Families of rows that turns and mirrors carry onto each other, the same ones carrying the whole set onto itself: the rest of each named row's family, in list order:
8 families of 4 rows:
vob: [ 15.5 -17.3 -22.2 -17.4  20.7 -48.6  -1.9  -7.0  13.8  -3.8 -38.4   4.6
  26.9 -17.7  -1.7  15.9  -1.8  -8.1 -30.4 -18.1  -8.1  -7.4   4.3  -3.8
  -0.9 -18.5   5.5]
refod: [ 18.4 -34.5 -18.4  -0.1  20.9 -45.2  -4.4   1.3   5.0   3.9  -7.4   2.5
  19.4   2.3   8.8  -3.6  -2.9   7.6 -29.7  -5.3 -14.5   0.6  18.0   5.0
  -1.2 -33.0 -10.9]
gesa: [ 25.5   6.5   8.0   2.7   2.2 -14.2   3.7  10.3  11.9   7.4   2.2   2.2
  12.4 -26.4 -23.0  -8.3  14.4 -10.9  13.2 -25.4  -9.9  -2.0  -1.2   1.1
  -0.5  -1.9  -1.9]
Nupup: [  5.0 -23.1 -19.5   5.0  29.7 -32.5  -1.6 -12.1   7.9  -9.2 -37.2   3.9
  23.1   0.4 -11.5  32.7  12.7   7.7 -20.4  -9.6   1.2   1.6  17.1   2.0
   7.4 -35.1  14.3]
Roz: [  3.8  -0.3 -14.6 -17.1  16.7 -36.7   3.8  -3.3  -1.7  19.6 -19.5 -22.8
  12.8  -3.5   9.4  17.9   7.1 -38.9  -8.1   8.9  -6.7 -11.1  21.6  14.0
  14.4  -2.1   9.2]
felu: [ -8.8  -0.4   1.2  -0.1  15.7 -16.2  -2.4  -1.4 -13.2 -15.5 -10.3  -1.2
  -6.3  -2.0 -10.9  11.8  19.9  -7.2  -3.2 -24.4   3.5   3.4  -7.8 -14.3
 -16.0  19.5  21.1]
vof: [  5.5   4.9  -3.5  -6.8  30.3 -41.2  -7.4  -6.0   0.7 -12.2 -15.1 -20.1
   4.1  12.9  14.5  11.4  -9.5 -24.9 -18.2   5.8  -3.9 -23.7  25.1  10.9
  -0.4  -3.9  14.1]
dama: [ 39.7  13.8   5.1  10.0  13.1 -14.4   7.0   4.1   8.6   3.2  -8.1  17.1
  18.1  -6.9 -10.7  -5.4  12.8   3.8   0.2 -26.3 -11.0   5.9   3.9  29.3
 -13.2  -0.4 -15.4]
Nutup: [ 14.8 -10.0  -0.1  23.2   7.9 -10.6   5.8   5.6   3.5  12.2  12.7  -0.3
  -0.4   3.2   5.5 -25.2   9.8   2.3   7.1 -14.8  -8.2  -0.8  10.2  10.7
  -5.9 -10.3 -13.6]
Gofi: [ 32.1  -3.8  -1.7 -13.7  25.3 -52.4  -6.3   2.2  20.2 -13.9 -11.9   2.8
  21.4  -3.8   1.6   5.5 -14.9 -11.7 -22.4  -5.1 -10.9 -16.3  17.0   3.6
  -1.9 -22.8  -5.2]
sor: [ 16.9 -16.1 -19.4 -15.1  30.7 -31.7  -2.8 -15.9  -8.4  19.3 -32.0  12.4
  13.2 -20.9  11.7  15.6  17.9  -3.7 -35.0  13.9  -6.0  20.4   3.5  -0.1
   1.6 -12.7  11.1]
Duf: [ 18.9  -3.8 -20.1  -4.1  25.6 -18.4  -0.3 -17.4  -2.8  32.5 -33.2  -4.5
  12.2 -28.3  10.7   2.7  16.2 -10.5 -20.5  16.0  -9.7   6.7  15.2  17.7
  12.9 -15.5  15.3]
Vek: [ 21.6   7.7  -5.7  -2.9  24.2 -29.6  -3.5  -1.4 -11.3  14.6 -13.0 -20.4
  18.6   5.0   0.3  15.6   9.6 -16.9 -16.1   7.9 -16.8  -3.5  32.8  44.6
   8.1  -4.1   5.8]
Nezi: [  9.7   3.6  -6.8   1.5  24.7   0.6  -2.0  -8.8 -15.5  11.1 -10.4   7.4
 -11.5 -22.6  -6.3   1.2  30.5   2.3   0.1   1.9  -0.5  28.1  -0.8  -1.0
  -4.3   5.9  20.2]
pupu: [ 22.6  11.4  -1.8  13.2  15.6 -27.3   6.1  -1.0  12.3   5.3  -8.1  11.4
  -5.8  -7.1 -18.2 -19.1  24.2 -19.2   7.6 -11.0 -17.7  19.1  -9.6   3.3
 -12.3 -17.9 -21.7]
niful: [  4.9  13.3  -5.4   3.0  27.9 -13.1   1.4  -3.3 -16.7 -15.7 -13.8   5.6
  -6.6  17.8  -0.5  15.3  18.5   0.6  -2.8 -17.6   1.9  15.3   5.7  20.6
 -21.2  20.5   8.2]
zur: [ -1.7 -18.3 -15.1  10.6  23.1 -17.5  -1.6   1.6  -6.9 -15.7   3.0   7.4
 -13.5  13.7   3.6  -7.9   9.1  15.5  -2.1 -19.8   0.9  15.4   5.0  -6.0
 -17.4  -5.8   0.6]
zeri: [  0.2  18.9   4.2  -0.4  35.5  -7.2  15.9 -14.4  -2.1 -11.8  -8.6   4.7
   0.6  -3.6 -16.8  -0.4  34.9  -1.6  10.8 -21.7  -4.7   2.9  -6.8  -5.2
  -4.3  -6.5  25.6]
ges: [ 10.3   7.0   4.9   0.8  27.2 -26.8  -7.8   1.6   5.4 -37.0  -4.3   6.1
  -7.0   5.1  -6.9   1.0  -2.4   1.9  -4.5 -23.4   1.4  -6.1   2.1  -9.9
 -20.7   2.9  10.8]
satub: [  5.9  -2.9  -3.6   7.3  22.6 -46.9  -6.8 -10.0 -11.0  17.1 -16.7 -23.3
   5.3   2.9  -6.8   1.3  21.5 -36.0 -24.8  18.5 -26.4   1.5  13.3  15.2
   4.2 -21.4  -0.2]
pesad: [-11.0  -3.9   3.7  27.5  17.9  -1.8   9.4 -11.7  -7.8  -2.5 -18.2   2.1
   0.8  16.3  -2.9  20.4  29.8  -3.9   4.4 -14.1  12.7   0.1   2.6   0.7
  -4.7   1.5  13.5]
Vodab: [ 12.0 -11.6 -19.3   2.4  31.2 -53.4 -13.7 -11.6   2.0  -8.3 -33.4  -6.3
   8.2  -8.8 -20.9   1.9  12.7  -8.8 -32.9  -1.6 -25.8  10.1   6.6   2.2
  -4.7 -38.3   4.2]
Fepim: [ 24.4  16.2  21.6   8.0  13.6 -21.2   0.0   7.7   9.4  -7.0  12.6  -3.3
   2.2   0.7  -3.2 -11.0   0.5 -18.3   7.3 -10.5  -6.3 -17.3   9.3   6.6
  -7.1   3.6  -4.0]
Rodu: [ -7.1   9.3  -7.6  21.5  25.0 -22.3   1.5 -15.2  -6.2  -9.8 -25.6   0.9
 -20.3   8.7  -7.2 -10.3  27.0 -16.8  -4.5 -13.4  -7.9  12.3 -11.7  -1.2
 -23.3  -1.0   2.2]
Bifaz: [ 11.0 -14.0   3.1   8.2  15.1 -28.5   7.7  -4.1  -0.9  25.5 -11.1  -9.1
  27.3   8.1   0.7  29.3  21.9 -24.0  -9.1  14.1  -3.5  -5.8  23.2  15.9
  21.0 -22.2  -2.1]
nodu: [ 25.3 -11.8 -11.6  -8.7  30.9 -44.8  -9.0  -4.3  -5.5 -12.4 -28.6   8.4
  27.8   0.9  -7.0  22.6   4.4  10.1 -41.2 -13.2 -13.9   5.5  13.5  20.8
 -10.7 -12.2   3.8]
dulop: [ 12.8  -3.1 -12.4 -28.9  43.8 -46.4  11.9 -16.0   4.9   0.7 -22.9   4.6
  27.2  -4.1  -4.0  20.6  21.1 -13.2 -22.2   0.8 -13.7   1.2   7.5  -1.5
  12.0 -33.0  14.4]
tibev: [ 24.2  -2.9   6.1  11.9  14.6  -2.6   0.2  -9.3  -5.3  20.1 -13.7  18.3
   7.3 -31.7  -6.1 -10.1  28.4   6.9 -12.4  -7.0  -6.8  16.5 -11.2  -1.4
  -7.5  -0.5   7.9]
mufur: [ 16.0  12.4  21.8  -0.5  24.6 -14.6  20.8  -7.5   1.7   3.9   3.7  16.6
  16.6  -6.6 -13.4  -3.8  37.9  -8.3   3.0 -19.4  -9.5   1.1 -15.7  -8.3
  -4.1  -6.8   4.2]
dekef: [ -2.7 -20.8 -23.0   5.3  25.1 -31.2  -4.4  -4.4  -9.1   8.8  -6.4 -23.8
   0.7  14.1  17.2  -1.5   1.4  -6.8 -15.8   7.8  -9.3  -4.9  32.7  17.9
   6.9 -18.9   7.7]
Tir: [ 24.6  -5.6   2.8  13.2  12.4 -11.9  11.5   4.2  17.0   3.3  -3.2  21.7
  16.6  -5.6 -21.4  13.5  23.7   2.7  15.3 -18.1   2.5  14.4   2.9   0.1
   3.2 -23.7 -11.9]
nosur: [  6.3   4.0  -2.7 -10.2  37.1 -35.3  15.4 -23.2   1.2  15.4 -27.1 -12.4
  29.9  -2.6   5.5   9.8  23.4 -23.4 -22.3   3.0 -15.4 -19.4  10.6  12.0
  15.9 -25.0  19.4]

Which other rows belong to the same family as nosur? zeri, dulop, mufur
Which other rows belong to the same family as satub? pupu, Vodab, Rodu
Which other rows belong to the same family as gesa? vob, Roz, felu
Which other rows belong to the same family as nodu? dama, Vek, niful

